A: rows in 3 groups, each row roughly a mix of its group's directions (some rows in no group):
A (117 x 12):
[[ 24 -43  12  37 -14  -9  34  19   1 -14 -10  15]
 [  7   3 -42  22 -38  23  -3 -27 -25 -10  -7 -19]
 [-32   3   9 -13  13   4 -18  41  14 -11  28  40]
 [ 48 -15  14   8  20  14  24  14   1  13  -1  44]
 [-20 -29 -49   2   9 -32  -7  -3 -35   8  -7   6]
 [  4  -9 -12  -1  11  46  11  -7  50   3 -25 -19]
 [-10  -2   5 -66 -18  17   2   7 -17  -1  18 -22]
 [-11   4  19  43  43 -13 -14  -3 -24  -1   2  33]
 [ 13  15  -1 -13 -16 -20 -40 -18 -44   2  11  31]
 [-35   5 -48 -10  -7   2  34   7  -5   4  36  -1]
 [-11  20  -2 -21  24 -16 -10  16 -32 -22 -49 -11]
 [ 22   5 -23   0  -2  38  -7 -27 -28 -31  31 -16]
 [-35  17  16  27  38  -7 -34  14  -6 -16 -25   3]
 [ 11   5  10  20  -6 -30   2  27 -53  -9 -20  25]
 [ 14  13   8  -3  -4 -21 -38  41  20  26  -5  32]
 [-19   7 -45 -18  15   5  17 -21   3  12 -19  45]
 [-12  54  15   3   8 -22  10  -2  25  31 -10 -22]
 [-15 -12   9 -21  16   4 -29 -30 -20  36  -7 -39]
 [-12  13 -24 -39 -21  12  -2  -6 -53   8  12 -10]
 [ 15 -14   5 -18 -24  -1 -33 -27 -41 -32   6 -17]
 [  1  -4   5   7  17 -36  21  26 -12 -57   1   2]
 [ 21 -31  -6 -13 -20 -24  37  19 -10 -34   6 -24]
 [ 30 -11  28  29  -5  -9  -7  12  22  44 -23 -16]
 [ 23 -14  38  -4  23 -10 -14   4 -40  18  21 -29]
 [-23 -13   0 -36   2 -27  12  21  41 -11  29 -17]
 [ 14   4  39 -29  41  -2  -9 -10  -1  39  -4  17]
 [ 15  28   0 -12  -6  24   3 -27 -34 -30  37  18]
 [  1  49  -1  -4  31 -22  33   4 -20  -7  28  -6]
 [ 20  16   0   3  -7  11 -43   2 -20 -13  34 -42]
 [-10 -21  -2   6   7  -3 -12  22   9 -58  23  30]
 [-35  -7   6  15 -28  -7  17 -42  -4  -2 -17 -40]
 [ 41   7  14  -8 -18 -32 -36  -5   4   4 -38   6]
 [ 10 -14   9  59  -1  22   2   6  23  34  -2  11]
 [  6  -1 -16  18 -11  10  35 -45   2  29  31 -18]
 [ -9 -27  14   6 -34  -8 -38 -31 -25  22 -11 -19]
 [-26   4   4 -10  34 -17 -38   3 -18 -15  30 -32]
 [  8 -56 -23   0   3  33  -2  -5 -16 -31   5 -10]
 [  7  18 -26 -29   2 -21  44 -35   3 -18  19  -1]
 [ 15  -7 -42  28 -38   0 -21  -6   8   7 -16  33]
 [ 29 -21  47  15 -25  -1  -4  12 -17 -26 -27  -7]
 [ -6  32 -47  18  17  -3  21 -14 -39  -6  15   2]
 [  5 -20  -5  23 -18 -38  11  17 -41 -27  19  18]
 [ 28 -17   5  30 -28 -21 -18  -6  34  36  10  11]
 [ 12  -2 -31   2  20  -3  37  11   3  -4  -6  56]
 [ 55  -2  19  -1  -1 -16   9  -6  31 -13 -22  29]
 [-46   6 -13   0  30  23  19  37 -26  -2   5   8]
 [  3  -5  13 -29  15 -15  -4  -4   7 -67 -10  -9]
 [-28   6  23 -37  34  -8  -5  -7 -28 -32  19  -4]
 [-20 -21 -41 -24  34 -16 -17   4  36  -8   5   6]
 [ 30  16   9 -36 -22  14   8 -12 -15  45  12  19]
 [-38 -20  16  37 -20  34 -24   9  13   9  -1  15]
 [-30  -4  -7 -27  -3 -17   3 -19   4  -7  12 -60]
 [ 30   6  -4   5 -22 -25  25  21  39 -36  -9 -12]
 [-23 -19  -3 -14  16  15  -1   4  28  48  37  -9]
 [  0  49  -3   6  -9 -29  -9   7  22 -46  -3 -12]
 [ -9 -11 -23  16   1 -15  36 -34  16  -7  46  -8]
 [ -3  61   6  -4   2 -16   9 -25   0  35  -2  15]
 [ 54 -26  21 -15   1   0  16  -4  -3  12 -36  15]
 [-22 -11 -23 -13  42   0  -9   3  17  29  41 -15]
 [ 43  23  10   4  36  -1  -9   6 -19  33  19 -23]
 [-25   1  11  -4 -12   3  53 -38  -7 -15 -10  26]
 [-23 -53   8  -1  -3  10  -1   9 -44  -3  20 -18]
 [ -4   8  62 -20  12 -23 -11   9 -19  21  12  -7]
 [-26  13  -2   7 -44  30 -25 -23 -32  11  -2 -11]
 [ 39   0   7 -20  14   1  -8  -4  36  40  12 -30]
 [ -8 -17   9  13 -56  33  13  -3   9  16 -20  21]
 [ 13  33  13  25 -17  -3 -42  -4  -6 -33 -13 -28]
 [ 22 -38 -15  24  -5  -8  18  36  -5 -32   7  26]
 [ 12   3  15  33  21  22 -11 -24 -26 -43  -5  24]
 [-53  26  39   4 -15  11  -4   2  -3   8   9  27]
 [  0 -51   5  23   2 -31  -5  35  -6   4 -11 -26]
 [  9  17  13   9   7  40  16   3 -14  43  12  40]
 [-14 -27  23  -3  -4  21 -20  45 -16  39  -3 -11]
 [ -2 -31  22   9 -11   4  10 -47 -17  34 -25 -12]
 [-13  45 -17 -19 -37  -4  -9 -25   5 -15 -27  17]
 [-42   0 -12   5  34  13  45   1  -9   8  20 -21]
 [ 13  23 -38  50   0  23   1  -4  12  19  16 -16]
 [-23   8  29 -36  33 -17  -2 -16 -28  31   3  -6]
 [-23  31   3  40 -28   9  24   4 -21 -20  -6  28]
 [-39 -41  17  -8   0  13  11   8 -35  17  29  -2]
 [ 47  -9  15 -42 -28   3  -5  -2  14 -27 -12   5]
 [ 20  -8  -3 -21 -43 -18 -28  -4  37 -10 -13 -27]
 [ 23 -24  19  -9  -2  -7  23 -22  40 -19  39   5]
 [-16 -23 -34 -31 -15  -8  21   8  50   2   3   8]
 [ -1  23   3  40 -17  -1  15   7  -8 -38 -29  34]
 [ -9 -35 -21  23  -6 -22 -22  28   8   0 -12 -43]
 [-21   4 -48  28 -11 -29  11  -7  15  18 -30 -10]
 [ 18 -12  -8  27 -19  38  14 -26   6 -26   3 -39]
 [ 27 -26 -22  28  -8  -1  46   2  22   2  20  22]
 [-57 -14  -1  -2 -31  -4  16  17   7 -27   9  18]
 [-35   3  21   4 -42 -15  21 -24  14  -1 -25  27]
 [ 12 -28  31 -30  49  -7 -10   4   5  28   6   4]
 [-18  17 -12  40   1   4  -8 -37 -23  37  23   0]
 [-23  -7  43  -6  26  28 -12 -10   9 -32   5 -30]
 [ 41   0   3 -18 -18 -29  22 -17  38  28   4   5]
 [ 31  38  30 -10  24  -6   2  20 -19   0  35  14]
 [ -5 -43  17 -11  -9  14  34  11  19  29  -6  34]
 [  9   5 -23 -37   4 -48  26   3   3 -17 -24 -19]
 [  1 -19 -14  23  20   4  49 -30 -22 -16  16 -19]
 [-33  15 -41 -17 -36  -5  18  -9  15 -18 -10  23]
 [ 26   0  18 -17  36  16 -25  -7  -6  49  -3 -15]
 [ -4 -34 -15  49  28   3   5  28  -2 -22  16  -5]
 [-13  29  45 -21  -7   1   6  27  26 -28  14  16]
 [ 16  28  41  -4  11 -29 -21  12 -15  38  11  -9]
 [  1  13 -31  21 -26  -4 -16   8  49 -29 -18   8]
 [ 22 -27   0 -11 -27  18  -9  23  11 -40  20  33]
 [ 18 -15  39 -12  28   4 -19   8  37  37   5  -4]
 [-38  -1  -3  23 -19  32 -39 -14  -6   4 -21  26]
 [ -9 -43  19  15  31  20  12  13 -16  35  22  10]
 [ -5  48   3  10  15 -13 -14 -40   1   9 -35 -18]
 [ 39 -22   7  -9 -15  -8  51   4 -33  -5 -10   0]
 [-35  -5   3  25  -3  11  31  21  -3  14  50 -11]
 [ 28  49  20 -33 -13 -20   0 -12  13   6   2 -25]
 [  8  47 -31  15  -9   9   8 -37   5  -7   3  33]
 [ -3   9 -39   7 -40  31  -2  25  12  12 -30 -13]
 [ 23  45  19  17 -14  -7 -14  -9 -21  -2  32 -32]
 [ -7 -29   2 -22  18   9 -12   9 -46 -16 -36  23]]

which group is each row in? (one row of each group first):
[-47  19  -4 -16  28   1   7  44  22   1  -7   2]
P
[ 46  27 -24  10  25  18 -20   0   1  30   9 -17]
D
[-31  -7  39  -3 -34  10  26   9  -1   2 -11  40]
Q

[-39  24  36 -47  11   3   1 -16   6   8  -2  13]
D
[  1   0 -38  53  12 -16  22 -16 -26  -4  -6  10]
P
[ -1  22  53 -14  -5  26  -2  -3  40   8  -8 -16]
D
[ 16 -12  14   6 -13  20 -13  17 -31  44  18  36]
P
[ -5  -4 -35 -27  15   6 -10  22  -9 -26  15  49]
D
[ -8   6  22   6   6 -41  15  48  25   9 -12  21]
D
[ -6 -35  -7   1  -7 -28  -1  13   2   3 -21 -58]
P
[ -4  42   4 -14   4  -6 -31 -30 -25  29  14 -26]
D
[-34  29  -7 -23  27   7   8  -6 -46  -4 -14 -21]
P
[-16 -40 -15  -9  17   2 -27  31  10 -11  -3 -42]
D
[-25  27   3  10 -31 -31  -1  27  38  -7 -14  20]
D
